Rotation paths and how fast each direction turns (degrees a step)
Each turn is a multiple of 5 degrees from 10 to 175, or 0.
Each row of a path follows its step; steps can be skipped.
Path 1:
step 8: -1	1	26	3	-25	15	-18	17	-1	16	-9	-10	-3	-8	4	-11	-14	-4	10	8	8	32	-4	-2	2	-17	21	31	-16	26	-6	-8	15	-20	-1	10	14	-8	5	-16	-11	-15	-1	13	1	0	-12	6	11	11	-12	12	-3
step 11: -7	1	13	-2	-8	6	-17	14	-21	3	-3	18	7	-27	21	1	-24	8	-9	-4	15	12	6	4	-1	-11	15	-3	23	18	0	22	12	-5	2	12	-1	22	0	22	-24	-15	14	5	-18	4	16	22	10	-2	-9	4	-14
step 13: -26	-11	-6	19	17	4	-12	-4	-1	8	-9	4	18	-9	23	1	-22	18	18	19	10	11	-10	15	7	13	17	-2	-5	1	-20	-12	-3	26	15	7	2	-7	13	11	-14	13	22	-9	-1	1	-8	8	10	5	-23	-11	19
step 16: -19	-7	-2	16	2	10	-16	11	10	-13	10	-4	4	4	8	1	-25	24	-3	-10	17	-8	10	6	20	-14	16	33	-26	-2	-19	-22	4	-21	17	11	4	22	8	12	-7	-12	2	-8	13	-8	-17	-12	-1	6	-3	0	3
step 19: -15	-4	0	3	-8	6	-7	-1	-3	11	3	7	7	-9	20	-5	-3	28	-18	5	16	9	33	4	4	8	-14	-9	16	21	-29	2	-19	-16	-1	-5	0	29	20	12	0	8	13	-4	8	-13	-23	-4	7	-22	-10	-2	-11
step 23: 15	7	43	7	-6	13	17	3	-16	-10	10	21	-12	6	29	-5	-10	15	3	5	-3	0	5	-9	14	14	6	1	-20	4	15	-6	18	-11	7	-8	-13	13	-2	-2	-4	-13	-7	-18	-15	1	-21	-9	9	18	-26	6	-4
step 30: 7	-10	7	5	33	-8	5	-6	-18	-8	2	5	-12	-11	10	-9	-29	-12	-22	14	13	-7	-11	3	27	7	16	-23	2	-1	15	-11	-4	1	7	-15	-15	15	15	20	17	-14	8	13	-18	-12	5	13	-17	9	0	-6	-9
-7	5	-7	-3	-4	1	-2	-1	0	0	0	0	-1	-4	-3	4	-1	5	2	1	1	5	8	1	-6	-1	-1	-10	7	1	3	6	-2	1	3	-3	-2	0	-6	3	-2	1	-2	1	0	-6	2	2	1	0	-3	-7	3 -> 45
0	4	-1	2	-3	3	2	5	6	-7	-4	-10	-2	4	-3	1	-1	1	3	1	6	-5	3	-4	7	-6	-2	-1	-2	0	5	5	-3	-4	-3	2	3	-1	-5	2	2	0	0	0	3	4	-3	0	0	1	-2	7	8 -> 170
4	-1	0	-3	2	1	2	3	-1	4	-4	0	4	-6	-2	-1	3	4	1	2	-2	4	1	-1	-7	-1	-6	-2	-8	-7	1	3	5	-7	-1	0	-2	-3	-3	-1	-1	0	5	1	-6	4	-3	3	-1	1	-9	7	-4 -> 25
1	7	4	5	-1	2	-3	0	-4	-1	0	-4	5	-3	5	-4	-1	0	4	4	-2	-6	2	-1	-3	2	-2	11	4	4	0	3	4	-3	1	-2	-3	-1	-6	-1	-2	3	5	-2	2	-3	6	-6	7	-2	-3	-2	-1 -> 120
9	1	1	1	0	0	6	-6	2	-7	10	0	2	-1	6	-6	2	1	5	-3	2	0	6	4	-4	5	1	-3	0	-2	2	2	3	5	2	2	0	-4	-1	-2	1	-2	-2	4	5	-4	0	4	-4	-2	2	7	2 -> 135
Path 2:
step 3: 10	20	7	28	13	12	-9	3	26	6	5	-5	-2	13	3	-4	-10	25	-5	17	4	16	9	-5	-10	-8	-13	1	-27	-25	-9	4	-11	-7	9	8	4	-10	-12	-21	20	0	30	-1	-12	11	-8	-20	-11	19	-3	-8	-9
step 5: 17	5	-8	6	9	8	14	7	-3	0	-5	-21	-6	-9	-35	-5	-4	8	1	-4	0	13	23	-8	-17	-1	11	14	-24	-3	-1	-42	11	9	4	-18	-10	-13	13	4	-5	-7	2	-9	-4	7	-20	-11	5	17	18	-21	15
step 9: 14	0	-16	-18	-12	-2	18	-25	-16	8	3	-2	-14	17	-4	-2	-6	11	11	6	2	24	2	-15	9	28	-13	4	6	28	-11	10	11	14	5	8	-25	-3	-9	-11	-5	3	6	-27	11	-2	-11	-12	8	25	-21	-4	4
step 13: 10	15	11	20	12	4	27	1	-11	2	5	6	-9	-8	-7	3	7	35	-17	0	-20	5	4	-2	-15	0	9	-14	-14	-5	-14	-19	-18	2	23	-4	2	-16	8	-19	-3	1	27	-2	-21	-4	-21	-11	0	18	-12	-17	6
step 14: -3	8	-2	-19	3	10	2	-14	-6	6	-8	-2	15	8	-2	-8	-11	35	8	5	14	-2	-3	-15	-24	20	-10	31	-18	-9	-3	-1	18	4	-11	-5	-15	22	21	-3	-2	-7	7	-1	-36	-2	4	3	-5	13	-1	12	-24
step 15: -5	14	-24	18	-13	1	1	10	1	-1	2	-9	4	11	-36	-10	-16	-6	-27	-7	-15	5	13	-16	-9	12	-2	4	-21	-4	-7	-31	1	-6	12	13	-2	-7	-10	19	21	-1	-12	-16	-20	0	-16	-9	7	-9	19	-2	0
step 22: -24	-1	22	12	4	11	-10	-2	1	-1	8	-14	18	2	-7	-9	-20	15	9	-7	-4	12	-9	-13	-15	18	-6	22	-22	15	9	-11	8	5	1	-8	6	-2	2	10	4	-31	-6	4	-22	-1	-18	22	10	26	-23	-16	-1
8	1	-7	1	-6	-3	7	2	4	4	-3	6	1	-1	-9	0	-1	3	3	-2	1	6	-9	-2	1	1	-3	3	-1	0	5	-2	-1	1	-4	-4	2	5	-2	0	0	1	1	2	5	2	-2	-2	1	-6	1	-2	-6 -> 70
-6	-2	0	2	4	1	-1	-9	-2	-3	-2	6	-1	-1	0	-3	-3	1	-5	1	-3	6	0	-1	5	-3	-3	1	6	-4	6	-6	-5	3	-1	-4	0	3	-6	-7	1	4	-1	4	1	4	-1	7	-5	8	0	-2	1 -> 80
-4	2	-1	5	1	-3	-2	-2	-4	-3	0	-7	-2	-2	0	-5	1	1	4	2	4	5	-6	-2	-3	3	0	5	6	5	-4	7	-6	-10	-1	0	1	2	2	-4	-6	-2	1	-1	0	0	3	-2	-6	1	4	-2	-5 -> 140
2	6	4	-5	-3	5	3	-4	-2	-1	3	-2	-6	-2	5	-1	5	1	1	0	4	-1	-7	0	-4	1	-1	-3	6	-3	6	2	6	3	-2	4	-4	4	-2	-6	3	6	4	-4	-1	-8	-3	2	0	-2	-2	4	-3 -> 145
1	-5	6	-1	3	-1	5	-5	1	2	-6	4	-4	5	5	7	2	-2	5	0	-5	0	0	-7	8	5	4	0	-3	-3	-6	2	0	-1	3	-2	-2	3	-1	-1	-1	1	2	2	-3	-1	5	-1	4	0	4	3	-7 -> 145
3	-2	6	-6	1	0	3	-1	1	4	6	1	-4	-4	-5	0	0	5	-1	1	7	3	0	-4	3	0	6	5	1	2	-3	6	0	3	7	-4	5	-3	-1	3	0	-2	2	4	-2	-4	-2	3	-4	2	-9	-4	2 -> 80
1	4	4	6	-7	3	-1	3	-2	1	-1	0	-3	4	-2	11	-4	6	1	-1	-2	5	1	2	6	-3	1	0	7	0	-4	1	1	-2	-7	-2	-1	0	0	-1	-1	-4	-4	-2	-3	-4	-8	1	-2	0	3	6	6 -> 170
-2	0	-4	3	-2	1	3	-2	-8	3	2	-1	-9	-9	-2	-1	4	-4	4	-5	-7	-1	4	-1	1	-4	-7	2	-4	2	-1	1	7	-2	2	-4	-2	-3	-6	4	-3	-1	4	2	6	-3	-2	1	1	3	2	0	2 -> 100
Path 3:
step 5: 15	-7	-25	-10	-14	-11	-11	3	-3	20	-8	-25	-3	16	11	-3	19	6	-13	7	-8	-21	9	-11	4	-10	-24	-6	17	-12	-3	5	-7	-8	-4	-6	-21	-21	-8	10	-8	37	-9	-7	-22	-3	-22	-2	-9	-12	-26	5	4
step 7: -2	-11	3	8	-10	16	-5	-16	-21	19	-30	-14	11	18	26	-15	-15	1	15	23	-2	-15	13	-9	-12	12	-5	-10	7	-15	4	-9	4	-14	16	-28	10	-19	-8	22	-13	11	15	-16	-12	4	-8	4	12	-1	-8	-13	12
step 8: 4	-4	-30	-15	-3	14	5	21	-4	-10	-6	13	-17	10	21	-2	30	-9	-14	-6	-5	-29	-3	-16	-22	-11	0	10	-3	15	-4	-11	0	15	10	10	14	-11	-15	23	4	19	-10	-15	9	-30	-8	-8	15	1	-1	18	1
step 13: -26	-5	-9	-15	3	-8	16	5	3	11	-1	-30	7	-6	17	-19	5	-10	0	14	-11	-31	-13	-15	1	-8	-13	0	6	-9	-13	-11	-20	3	14	-7	-23	-16	1	31	-25	18	-15	-6	5	-22	5	8	-9	-4	-14	-8	13
step 15: -9	-5	6	-8	10	2	1	2	-11	5	-2	-25	14	22	15	-6	-2	5	-26	-6	5	-14	3	-16	5	-5	7	-11	-10	-30	-10	-14	8	-8	-2	-30	3	-18	-1	29	-20	26	29	-9	-4	0	15	-25	15	13	2	-3	0
step 16: -11	-3	-23	-16	16	23	-4	28	2	-3	3	-15	-8	-11	8	-22	-1	15	-21	2	10	-35	1	-9	3	-12	8	15	33	25	-8	1	-4	-2	4	1	2	6	-14	-1	16	12	8	6	-7	-36	-8	6	-4	9	-12	12	3
step 23: -1	-10	-1	1	-3	5	3	-12	-9	15	14	-22	31	3	-18	-23	15	25	-17	0	0	-16	25	9	13	-20	3	1	-11	-21	-2	-1	-11	9	13	-3	-12	-6	-13	4	-14	37	18	-9	16	-11	-2	-16	16	3	-9	2	-12
-3	1	-4	-2	0	-7	2	8	4	-7	-2	6	3	3	0	2	3	-1	-2	5	2	-2	1	-7	4	0	3	-2	-7	-6	-4	-2	0	4	-6	-3	-1	0	5	5	0	-7	-2	-5	6	1	2	-3	0	0	5	4	4 -> 160
-4	0	0	2	2	0	-1	-7	-2	7	-1	2	3	3	5	4	1	4	5	0	5	4	-6	-7	-2	0	3	-3	2	1	6	-7	0	1	0	2	9	-2	3	2	-5	-7	0	4	0	2	-4	2	7	-1	3	2	2 -> 100
3	0	4	3	6	-5	8	5	0	-1	2	0	5	-7	-1	0	-2	-1	-1	-5	2	-5	-6	-2	6	2	-2	0	-1	7	-1	-1	-1	-7	-2	-5	5	-2	3	-1	0	1	-3	3	-3	1	0	-5	1	8	-4	-1	5 -> 20
0	-5	2	2	-12	4	5	3	7	4	2	-1	-4	-3	4	1	-1	-6	5	1	-2	-5	0	3	-4	3	2	-6	-1	3	-2	-3	1	6	0	3	3	-1	5	6	1	-2	4	2	1	1	1	-5	0	2	-2	-7	-1 -> 60
Path 4:
step 0: 19	15	-26	7	-36	8	-7	11	-27	-9	6	1	2	24	1	3	-14	27	-8	-3	6	-8	-2	-7	11	-2	0	10	-16	3	-3	10	-11	-21	-21	7	23	12	12	-3	-5	4	-16	-4	25	1	8	-10	-16	22	-13	-8	-32
step 3: -26	-10	-3	-3	12	9	-9	2	21	6	-36	-2	-2	0	9	8	-1	-23	-8	-12	-10	3	-28	9	8	-1	-16	9	-33	-5	-18	-2	-8	26	9	15	-6	5	-26	-24	9	3	6	0	17	-5	-10	33	0	5	3	-9	-15
step 4: 16	-19	12	-2	-7	6	-7	-15	-2	-21	-6	-3	3	19	-8	24	6	17	-9	-22	22	-2	5	-5	-15	17	-7	3	-46	-6	-15	12	-8	-12	4	-3	16	-6	-13	-20	-7	-24	3	-21	6	11	22	-4	14	-15	9	8	-22
step 9: 33	-6	-3	2	-7	-30	-30	-3	-16	18	2	18	-13	9	-12	-12	3	7	11	-30	-12	3	5	-6	-4	1	5	-7	-34	-2	-17	-13	10	-1	-18	-1	5	13	-7	-1	-21	6	16	6	34	-14	14	1	15	-6	-5	1	-13
step 14: 23	-15	14	-2	-16	-22	-9	-1	14	3	-29	-4	-8	-31	-1	4	17	-14	-5	-4	14	15	-8	19	-14	7	-33	3	-23	-13	-1	0	-2	-29	3	-2	7	-9	-1	3	4	-3	-4	25	18	-24	16	-19	12	5	4	4	-19
step 26: 5	-2	3	3	4	-15	-14	11	-35	23	-36	-9	-14	19	18	-8	9	-13	-29	0	2	-1	-5	13	-7	-16	19	20	-1	-1	-16	9	1	-12	-12	-1	0	-14	-12	13	15	-1	-21	-16	5	19	4	-8	8	13	3	16	-30
step 28: 5	11	-3	-1	9	7	-10	-14	15	36	4	12	-23	-5	2	-16	-12	-16	-13	5	-12	-16	-21	-7	14	-13	-14	-13	-1	21	-10	0	-21	-5	17	-8	4	27	-20	6	5	-4	21	21	-11	-21	15	14	-10	-21	-27	-7	0
1	2	5	0	-4	-3	-6	-3	-7	0	-4	6	-5	5	-4	3	-1	2	2	-1	0	-2	0	5	-5	4	3	8	4	-2	-4	-5	1	-4	-4	3	-1	-4	9	4	-1	-1	4	-2	-2	-4	0	-1	1	0	5	-4	-2 -> 85
1	3	0	-3	-1	1	-2	6	1	-4	2	3	-6	10	0	-2	-2	-3	2	0	-3	-3	0	0	-1	-4	6	6	0	-4	3	-4	0	3	2	-2	-5	0	-10	-2	0	4	0	6	9	5	-7	-2	2	2	-2	-1	-1 -> 110
-1	-4	-6	1	-3	1	0	5	-2	-1	-8	3	6	-2	0	1	0	1	-4	7	5	-8	-1	-5	-2	0	2	-3	2	-4	0	-1	5	-1	4	-1	-2	-5	2	-5	0	-4	0	6	1	7	3	6	-2	3	4	-2	-8 -> 95
-3	-7	-4	1	-2	0	-4	-1	-2	3	-1	0	0	2	-3	-3	5	2	5	-4	2	1	-3	-3	0	1	-3	-2	3	2	2	-2	-9	-3	-5	-2	7	-3	-10	6	-7	-5	-4	-1	4	4	1	-3	-2	2	6	-5	1 -> 80
2	-3	1	1	-4	3	-3	-7	-2	-3	-1	3	-3	-5	-3	0	-1	-7	4	2	2	-2	-3	-6	3	-5	-6	-4	-3	-2	-8	-5	-2	4	4	5	-4	-6	-1	0	-1	-2	3	0	-1	2	-7	-2	-1	1	-7	2	5 -> 70
